In the data rows, zero lies at 7.5, halfway between 7 and 8.
Some points, one per row:
tensor([ 9,  6,  9,  6, 10,  7,  9,  8])
tensor([9, 5, 7, 7, 8, 7, 8, 7])
tensor([10, 12,  8,  9,  8,  7, 10,  6])
tensor([8, 7, 7, 8, 9, 7, 8, 5])
tensor([ 9, 12,  8,  7,  9,  5,  9,  9])
tensor([11,  9,  8,  8,  7,  9,  7,  7])
tensor([ 6, 10,  9,  8,  9,  7,  8, 10])
tensor([ 4,  0,  4,  7, 11,  5,  2,  6])
tensor([5, 9, 5, 7, 5, 7, 5, 7])
tensor([7, 5, 7, 7, 7, 7, 7, 6])
tensor([10,  3,  9,  9,  8,  5,  6, 10])
tensor([ 8,  8,  8,  9,  7,  7, 10,  9])
tensor([13, 10, 12,  7,  7,  7, 13,  5])
tensor([5, 9, 6, 8, 7, 7, 7, 7])
tensor([8, 7, 7, 6, 6, 7, 8, 8])
tensor([11,  0,  9,  5,  9, 11,  6,  9])
tensor([11,  0,  8,  5,  9,  8,  3,  7])
tensor([10, 10,  9,  7,  8,  7, 10,  5])
tensor([ 7, 11,  8,  8,  6,  8,  9,  7])
14 more points follow, each with its number after it:
tensor([ 5, 15,  8,  9,  4,  9, 12,  3]) 0
tensor([ 8,  6, 10,  5,  8,  7,  9, 13]) 1
tensor([10,  5,  9,  6, 10,  8,  9,  4]) 2
tensor([ 8,  8,  9,  8,  9,  7, 10, 10]) 3
tensor([11,  9,  9,  7,  7,  6,  7,  7]) 4
tensor([9, 8, 7, 8, 9, 9, 9, 7]) 5
tensor([7, 3, 7, 5, 5, 8, 4, 8]) 6
tensor([6, 4, 8, 5, 5, 6, 6, 7]) 7
tensor([ 9,  9,  3,  8,  7, 12,  9,  6]) 8
tensor([9, 6, 8, 7, 8, 7, 7, 9]) 9
tensor([9, 9, 9, 9, 8, 7, 9, 8]) 10
tensor([10, 11,  7,  8,  7,  6,  9,  6]) 11
tensor([ 5, 10,  9,  7,  6,  9,  7,  6]) 12
tensor([ 5,  6,  6,  8, 10,  9,  5,  9]) 13
Which of these numbered points is nearest to each point below, looking only along the 2 directions in which the first points spread most? Its number follows each.
tensor([ 7, 12,  8,  4, 10,  6, 10,  9]) > 11
tensor([ 9,  5, 11,  8,  8, 10,  8,  8]) > 2
tensor([ 5, 15,  8,  9,  2,  8, 11,  4]) > 0
tensor([ 6, 15,  7, 10,  7,  8,  9,  5]) > 0
tensor([ 4,  6,  5,  8,  9,  6,  5, 10]) > 13
tensor([ 7,  0,  7,  6, 10,  6,  3,  8]) > 6
tensor([ 4,  6,  5,  8,  8,  9,  4, 10]) > 13
